The same turns and mirrors carry the whole set onto itself and the rows of a family onto each other. Which other rows belong to the same family as each row named below? List them in the order they appear above.
These 32 rows form 4 families of 8 rows each.
K183: [ -1  10  21   2  -7  16 -12 -15 -20 -14 -28  13  -3   5  -4 -12  -9  -8
  -2 -17  24  26  13  28 -10  -6 -17  -9]
K152: [ -4  18  35   8  26 -17   7 -23  16  -1 -21 -12 -17  -3   1  -6  -6 -21
   0   2   2   7  19  10  -9  -3 -15   9]
K172: [  2 -15   1   1  -3  10   6  -2   6 -29 -20   8  11  12   5 -26  19 -12
  13  -7  -1  29  -7  -3  -8   0 -12  21]
K77: [ 31  13  15 -45 -18   7  -1  -8  -6 -11  -1   9  28  19  22  -9  15   5
   3  -2   8  28  16  15   6   6  -6  21]
K751: [  5   9  37 -15  24  21  21 -28 -16  14 -12  -7   9  -7  11 -12 -16   6
 -27  11   6  13  17   2 -23 -32  14  -9]
K37: [ 12   1   5 -18   8 -20 -15  18 -18  17  -8 -32  31  11  15   3   1  17
   5   4 -11   7   8 -16   7  19  -1  33]
K151: [ -8  -2  26 -28 -14   7   0 -14 -33   7 -11 -21  52   6   2   7 -11  24
 -19  -3   7  -9  -3 -10   1  16  16  -2]
K108: [  6  -5 -10   4  -6  14  -1   2   2 -25  -7  -4   5  18   4 -21  32 -16
   8   1  -3  24  -5   0  -5  11  -5  20]
K638: [ -1  -8   6  -6  25   0  -3 -19   0  11  -1 -11  25   3  26  11 -18   9
 -20 -23 -15  -3 -15 -24 -26   8  23   2]
K190: [ 15   5   4 -21  -2  -6  -8  19 -16  14   4 -35  23  14   7   6   6  14
  11   6   5   3  22 -14   1  21  -4  39]
K580: [  3   5   6 -21  11 -13  -9  23 -15  10  -3 -27  33   6  17  10   7  18
   5  -1  -6  13  11 -14   5  27  -2  38]
K926: [ 23   3  36 -14  25  10  15 -27 -13  13 -13 -13  13  12  20  -6 -18   6
 -34  16   2  10  14   4 -22 -24  19 -13]
K922: [  2   9  39  -9  17  17  12 -25 -22   9 -15 -16   6   6  13 -10 -16   5
 -26  11  14  12  20   1 -29 -33  21 -10]
K222: [-10   4  22 -24 -13   4  -4 -13 -25  11  -7 -20  53   9   0  12 -18  11
 -31   9   9 -10  -4  -7   2  11  16  -1]
K911: [ 21  24   1 -46 -11  11  -3  -6 -19 -10   5   5  31  18  21 -21  12  14
  -3  -5   9  24  13  10  16   9   0  13]
K16: [  4  -2  20  -4  21  -4  -5 -22  11   7   5 -15  26   6  23  26  -9   9
 -23  -5 -14  -9 -12 -22 -27  -2  19   5]
K200: [-13  16  29  12  37 -14   9 -17   8  -5 -17 -10 -16   1   2  -2  -8 -23
  -8   7   5  11  16   4 -13  -6  -9   5]
K134: [  0  10  23   4 -17  22 -13  -2 -13  -6 -20   8  -6   7  -4  -8  -3  -6
  -7 -14  26  24  12  29  -7  -5 -22  -6]
K857: [ -6   1  28 -34  -3   8   5 -19 -27   8  -6 -24  46  12  -2  10 -18  17
 -26   3   6  -4 -12 -15  10  12  11   0]
K687: [-19   8  23 -28  -3  16  -3  -3 -28   8  -2 -18  44  12   2  13 -11  10
 -13   0  11 -11  -9 -11  12  23  18   0]
K160: [ -2  23  25   9  30 -13  -1 -26  13  -6 -21 -25 -13   5   3   0 -11 -15
 -19   7  12   2  29   7 -11  -9 -14  14]
K471: [ 20  -3  -2  12  -3  10  -4   6   6 -28 -12   1  11  19   6 -16  20 -14
  14   6  -2  29  -6   5  -8   3 -12  22]
K451: [ -6  22  28  12  29  -9   7 -23  15 -13 -18  -4 -10   4   6  -4  -8 -23
  -1   2   8  -2  15   3  -9 -12 -13  14]
K696: [ 19  20   8 -43 -16  13 -13 -10 -13 -12   1   2  35  19  17 -15  16  15
  -2  -8  15  25  22  10  10  21   5  18]
K230: [-17  12  25   3   1  28 -17   1 -12 -15 -28   9  -6   2  -6  -4  -8  -3
 -11  -9  23  24  12  21  -2 -14 -18  -1]
K616: [  7  12  32 -17  25  20  14 -31 -17  19  -3 -16   3   8   8  -3 -18  10
 -33   6   9   9  15   3 -25 -30  10  -8]
K899: [ -6  -3  13 -10  23 -11  -3 -16  11   6  -2 -16  12   3  28  25 -19   7
 -32 -11 -10   0  -8 -15 -34  -1  16   7]
K983: [ 17  -1   7 -14  15  -5 -15  18 -18  13  -2 -21  32   7  17   6   6  21
   7   3  -1   4   8 -28   4  23  -3  34]
K319: [  9 -11  -6   2  -2   8  10  10   8 -25 -14  -2  12  23  -1 -20  25 -12
  11   7  -2  28   3   8  -7  16 -10  23]
K399: [ 21  21   2 -42 -13  20  -2 -10 -15  -9   1  -2  31  22  11 -18  13  12
  -2  -1  13  27  15  15  13  10  -8  28]
K934: [  5   8  22  -3  -6  29 -12  -4 -12  -6 -22   9  -2  10  -6  -8 -10  -5
   1 -22  17  27  12  31  -6 -15 -22  -2]
K790: [ -7  -1   9  -2  23   4  -9 -24   9   8   0 -15  20  -2  21  23 -13   4
 -28 -11 -17  -5  -5 -18 -29  -7  22  12]

The rest of the family of K790: K152, K751, K37, K108, K222, K911, K134
The rest of the family of K934: K922, K857, K451, K696, K899, K983, K319
The rest of the family of K687: K172, K77, K638, K190, K926, K160, K230

The same turns and mirrors carry the whole set onto itself and the rows of a family onto each other. Which other rows belong to the same family as each row named below? List them in the order they appear above.
These 27 rows form 9 families of 3 rows each.
K453: [-13   1   6  14   5 -11  16 -10  39 -20  -4 -18 -14  -3 -46   1   2  -1
  -4  10  14 -20   1  14]
K963: [ 15   6   6 -14 -14 -23 -20  31   5 -25  -4   2  -9  -4  14 -10 -13 -15
  13   8   9 -16  -8 -16]
K3: [ 12  -7   3   8 -16   4  -2 -18 -17 -35  22  20 -22  15  -3  -8  18   2
 -36  -9   8   8 -16  10]
K763: [-21   3  -7  14  12  -2  23   9   8 -15 -18 -10  -2  16 -27 -13  24   1
  14   5  15 -17   8  13]
K598: [ 22   2   1   1  12   1  -1 -32 -18 -11  22   6 -23  20  -2  11  -7 -10
  -8 -12  10   6  -5  13]
K716: [-15  -1 -19  25  19 -17   4   5  34  -9  -6 -23   3  15 -28  -6  -1   4
  -6 -11  14  -9  -4  19]
K737: [  6 -26  12  -1 -15 -18 -10  29   9 -26   3  11   2  -6  10 -19 -16 -15
   7 -14   5 -17   4 -21]
K720: [ 25   7   1   9 -12  27   4 -23  -5 -20   4  19 -27   9   5  -5  16 -14
 -27 -12  10   0 -15   7]
K525: [  1  -9  -9   2 -15 -12 -15  22  -5 -42 -15   2   3 -14   9   4 -37  -2
  10   3  21 -10 -10   4]
K831: [ -7  -9   1   2  -9   3   4   3  32 -13 -13 -27   6  32 -38  -6   2   7
 -12 -11   5 -16  14  13]
K683: [  7   2  23  -5  -7 -27 -16  26  15 -40  -1   6  -1 -16  -1  -3 -24 -28
  -4  -4   4 -20  -5  -9]
K124: [-12 -12   9   8   1 -19   9   8  27   0  -5 -18   7  14 -29   1  13  14
 -22  11  18   9   9  18]
K321: [ -4  11  17   4  -6 -17 -14  19   9 -37 -11   7  -2 -13  14   1 -12 -24
  -6 -11  23 -31 -12 -16]
K667: [  1  -4  -1  10   7   0  -7 -29 -17 -26   3  18 -12  19  -9 -11   4   8
 -27   6 -10  21 -13  10]
K675: [ 11   0  -5  18  -2  10  -5 -24 -15 -21  19  19 -29   2  -8 -12   9   6
 -37 -11   2  -2  -5  20]
K666: [  9  -6   0   8  -7  24   6 -32 -14 -41  12  12 -33  14  -4  -4   4   1
 -15  -4   2  10 -18   4]
K979: [-17  -3   7  10   1  -2   5  -9  28 -16 -11 -28  -8   4 -42 -11   4  20
 -19   6  25 -16   9  12]
K545: [ 21 -14  -4  10   2  16  16 -19 -27 -30   0  23 -28  13 -16 -10  -4 -10
 -27   4  21   2  -6  15]
K330: [  9  -1  13 -10 -14 -16   3  29  -2 -22 -14   8 -10 -24  21  -7 -26 -17
 -11  -5   2 -20   1  -5]
K937: [ -2   2  11   1 -14 -10 -13  14  -5 -18   4  -4   5 -14  28  -5 -18 -24
  13  12  10 -15   8 -12]
K824: [-16  -7   7   5   7  -6   2   8  22 -19 -12 -35   0  25 -37   7  10   1
 -10  -3  22 -15  -1  24]
K961: [-16 -26   2  17  -9  -5   8  14  15  -7 -15 -29   5  11 -35   7  11 -16
   2 -12   4  -9   8  15]
K303: [-17  -1   3  12 -13 -16   6  -6  28 -14 -17 -22  12  14 -36  -7   4  -3
 -11  -5   5 -20  22  21]
K216: [ 30  20   1   9  -7  30 -11 -25 -15 -21   2   7 -23   0 -14 -11   1  -5
 -24  -2  15   3  -9   6]
K215: [  3 -15   2 -16  -8 -16 -13  21  -2 -12 -13   6 -22  -6  27 -24 -21 -13
   1   0  21 -23 -13   4]
K862: [ 16 -12   0  -2   1  25  -1 -22  -2 -28   2  14 -18  13  15 -22   2 -11
 -29  -7   7  13  -7  29]
K544: [  9  -7  16 -18  -5 -18  -6  33  15 -33  -6  -6 -20 -15  26  -8 -15 -13
  -4   6   3 -13   3  -2]

The rest of the family of K544: K3, K831
The rest of the family of K598: K763, K525
The rest of the family of K453: K321, K216
The rest of the family of K124: K737, K862
The rest of the family of K303: K675, K330
The rest of the family of K667: K961, K215

